(in the rows, 128 means zero)
Each named turn below is shown by a few rows before and after it. Which turns, in which order, take the first row of each later pair to the second? The first pair is answered.
Q299 (before |-> after):
[122 146 143 129 125 133 111 141] |-> [125 146 141 116 118 112 124 129]
[122 139 114 144 131 170 121 109] |-> [ 94 143 119 142 129 124 147 100]
[126  63 123 130 129 117 167  83] |-> [138  59 122 149 139 171 135 104]
[122 138 105 100 127  94 123 142] |-> [138 135 102 108 130 137  98 153]
Q103 (before |-> after):
[121 137 124 113 141 148 139  80] |-> [129 127 128 118 139 159 137  82]
[155 102 123 115 110 124 139 121] |-> [137 121 114 106 115 101 146 116]
[131  67 114 151 130 135 150 156] |-> [109  92  91 133 136  97 158 153]
[106 122 112 125 139 116 134 119] |-> [102 125 133 138 137 126 132 114]
Q324 (before |-> after):
[139 142 136  79 107 115 125  97] |-> [112 167 142  94 116  93 126 126]
[158 128 105 112 124 115 152 122] |-> [139 156 101 112 137 116 140 112]
[131 139  94 128 124 150 132 101] |-> [105 156 104 146 130 123 136 141]
Q756 (before |-> after):
[176 124 125 104  91 128 117 129] |-> [148 121 145 116  98 139 123  79]
[162 119 146 149 132 193 106 131] |-> [138 103 175 173 130 170 131 127]
[105 153  96 116 144 113 111 117] |-> [ 90 144 115 132 141  97 128 116]
[137 116 124 104 115  98 157 113] |-> [148 123 111  94 116 108 145 114]

Each pair is two turns apart.
[147 144 133 112 122 143 105 101] |-> [155 134 141 121 110 110 123 155] | Q756 Q756
[126 101 170 172 126 151 130 168] |-> [138  96 169 130 103  92 169 132] | Q299 Q103
[143 134 151 119 120  87 148 129] |-> [134 154 132 141 146 144 101 155] | Q756 Q299
[138  83  98 102 113 168 147 130] |-> [ 81 152 112 119 142 175 119 109] | Q324 Q103
[161 149 142 115 128 106 110 120] |-> [140 149 157 131 130  94 118 121] | Q756 Q324
[172 103 128 101  86 147 130 104] |-> [120  95 148 168 115 178 117 133] | Q299 Q324
[133 153 117 114 133 147 108 140] |-> [116 135 145 138 125 113 137 160] | Q756 Q756
[ 92 153 131 125 146 108 139 123] |-> [109 149 128 137 152 158 111 138] | Q299 Q299
[116 140 165 144 115 110 136 143] |-> [163 114 146 118 102 132 132 136] | Q324 Q756
[137 213 153 104 144 121  98 169] |-> [178 171 153 112 134 165  90 187] | Q103 Q103
[129 144 125 111 125 121 123 116] |-> [128 148 123 111 128 123 120 121] | Q324 Q756
[109 124 115 139 133 121 133 138] |-> [133 108 108 128 125 136 130 129] | Q324 Q756
[142 146  76  83 136 148 116  74] |-> [ 97 143  99 154 163 187  95 120] | Q299 Q103
[ 82 106 110 128 138 123 147  70] |-> [ 62 120 140 162 144 118 143 108] | Q103 Q324
[133 133  96 122 144 144 115 125] |-> [129 138 101 117 135 105 135 141] | Q324 Q299
[159 125 147 111 119 149 125 123] |-> [133 121 141 110 126 136 139  90] | Q103 Q756
[135 135 127 125 126 106 128 163] |-> [119 121 133 151 138 139 119 156] | Q324 Q299
[152 140 159 126 122 161 117 114] |-> [162 136 157 126 115 142 124 153] | Q756 Q756
[104 161 116 126 157 139 118  68] |-> [112 127 168 183 138 118 140 164] | Q324 Q103
[121 119 149 146 103  73 170 155] |-> [156  98 149 124  97 139 150  71] | Q103 Q324
[186 120 141 116  85 133 115 142] |-> [144 127 151 121  88  73 149 136] | Q299 Q299
[132 106 138 113 105  96 168 100] |-> [159 102 148 137 114 175 122 116] | Q103 Q299
[138 138 171 152 130 130 123 136] |-> [164 120 160 131 116 121 136 129] | Q299 Q103
[133 123 128 142 132 142 107 196] |-> [125 151 110 121 148 174  81 134] | Q324 Q324
[ 78 181 126 133 151 136 112  95] |-> [178 146 116  73  99 110 135 118] | Q756 Q299
[100 108 134 125 133 123 167  76] |-> [151 133  79  84 133 147 128 116] | Q756 Q756
[135 166 151 116 130 133 135 118] |-> [142 141 166 132 125 142 143 123] | Q103 Q756
[138 101 179 172  87 135 161 172] |-> [170 118  81 104 107 196 114 119] | Q103 Q756
[135 149 135 110 108 138 136 114] |-> [139 132 148 123 103 138 144 123] | Q756 Q103
[126 123 127 115 115  92 151 108] |-> [119 129 153 130 116 107 143  96] | Q103 Q324
[126  98 117 117 119  92 151 153] |-> [171 106 121  98 111 141 118 134] | Q103 Q299
[ 85 175 154 123 152 100 138 113] |-> [175 106 140  98 111 105 157 159] | Q756 Q324
[100 118  84 121 145 129 137  92] |-> [ 99 131  93 124 148 142 124  88] | Q299 Q103
[115 119 121 103 130 123 155  50] |-> [116 113 145 146 141 186 123  70] | Q103 Q299
[ 94 117  96 117 143 109 129 102] |-> [148 102  86 103 128 136 113 130] | Q756 Q299
[128 137 161 200 130 148 127 143] |-> [193 124 143 151 107 166 120 118] | Q299 Q299
[131 118  88 117 130 133  96 113] |-> [ 96 147 123 148 137 113  96 134] | Q324 Q103
[157 130 148 143 126 164 108 156] |-> [124 142 163 159 138 162 109 135] | Q756 Q324
[105 144 175 150 130 103 140 103] |-> [180 122 135  99 112 132 127  96] | Q299 Q103
[143 153 103 125 142 118 108 192] |-> [118 175 153 152 144 125 102 170] | Q103 Q103
[190  98 164 117  94 133 134 121] |-> [161  80 121 148 121 142 129 185] | Q299 Q103
[135 127 121 151 145 229  73 145] |-> [108  96 170 118 101  79 188  64] | Q756 Q299
[136 100 130 138 114 155 133 114] |-> [149 103 119 131 111 153 129 136] | Q756 Q756
[ 65 137 168 190 156 144 115 146] |-> [182  74 125 136 116 175 113 175] | Q756 Q324
[130 105 124 132 119 123 140 133] |-> [123 116 115 121 123 124 138 111] | Q103 Q324
[129 129 121 113 130 124 135 134] |-> [122 134 145 126 129 132 132 126] | Q103 Q103
[127  89  56  98 144 151 154  91] |-> [ 70 129  98 132 147  73 180 143] | Q103 Q324
[141 110 138 147 140 130 134 120] |-> [123 130 138 153 147 122 130 128] | Q324 Q324
[116 139 155 137 124 106 140 132] |-> [157 136 126 110 118 127 122 146] | Q756 Q324
[150 134 112 109 120 126 127 150] |-> [132 128 124 117 128 150 124  96] | Q756 Q103
[138 121 102 113 132 134 128  98] |-> [147 114 106 118 122 107 142 142] | Q756 Q756
[145 107 162 136 116 124 131 120] |-> [122 136 155 135 132 135 114  97] | Q324 Q299
[119 142 174 172 108 183 109  95] |-> [153 153 142 127  79  81 147 181] | Q299 Q756
[140 136 151 135 138 161 108 125] |-> [136 120 165 143 132 150 125 120] | Q756 Q324
[122 176 126 127 147 141  87 152] |-> [155 170 117  93 131 133  94 130] | Q299 Q299
[113 134 163 153 140 113 126 150] |-> [162 125 131 123 132 141 108 162] | Q756 Q324
[147 152 109  99 119 135 109 137] |-> [112 154 133 143 133 144 105 154] | Q299 Q103
[ 85 134 106 123 101  75 148 153] |-> [102 119 119 108  88  80 159 103] | Q324 Q103
[ 67 139 142 164 154 136 116 142] |-> [111 108 132 164 143 167 106 175] | Q103 Q756
[157 143 138 112 115 118 111 109] |-> [158 120 152 127 111 122 122 107] | Q756 Q103
[144 110 113 146 123 146 122 178] |-> [ 96 159 119 140 134  99 130 157] | Q103 Q103
[105 142 139 132 131  94 147 145] |-> [125 161 106 114 138 125 115 154] | Q756 Q299
[175 107 141 114  93 130 143 195] |-> [127 123 133 134 111 100 152 214] | Q299 Q103
[ 82 108 152 178 139 120 143 137] |-> [170 101  92 117 124 164 111 152] | Q756 Q324
[145 130 136 121 131 120 127 107] |-> [133 146 137 127 135 106 125 130] | Q324 Q756
[115 119  79 116 127  89 134 172] |-> [106 115  90 118 141 156 112  73] | Q299 Q756
[159 104 113 144 139 132 111 169] |-> [121 138  91 122 161 131 102  99] | Q103 Q756
[151 121 128 129 123 186  97 119] |-> [138 119 145 155 119 147 114 184] | Q324 Q324
[158 148 101  84 121 100  85 136] |-> [167 134 105  89 114  92  95 153] | Q324 Q324
[ 66 137 140 189 160 136 127 130] |-> [152 121 115  92 105  66 169 103] | Q299 Q756
[167  91 165 142 114 162 131 121] |-> [105 154 171 166 140 127 119 160] | Q324 Q324
[144  90 155 121 112 127 159  96] |-> [130 117 154 130 131 168 127  81] | Q324 Q103
[127 183 113 129 131 100 134 177] |-> [124 179 121 113 134 145 126  69] | Q299 Q756
[103 170 132  93 142 125 115  79] |-> [182 131 138  80 109 148 112 119] | Q756 Q299
[202 123 132 118 104 160 122 168] |-> [128 200 125  98 123  77 139 139] | Q103 Q103
[ 85 163 153 141 118  88 148 155] |-> [ 87 182 132 121 134 141 114  90] | Q756 Q756
[148 147  93 110 146 155  95 131] |-> [ 95 114 160 165 142 111 145 123] | Q756 Q324
[138 144 148 139 126 124 128 116] |-> [149 149 137 130 126 130 120 123] | Q756 Q756
[107 102 112 124 118  84 130 159] |-> [134  74 138 121 103 109 135 114] | Q103 Q324
[ 91 109 139 170 138 117 152 139] |-> [143  87 124 124 112 105 168 115] | Q103 Q299
[103 144 127 137 137 107 123 152] |-> [132 139 120 131 136 146 101 156] | Q299 Q299
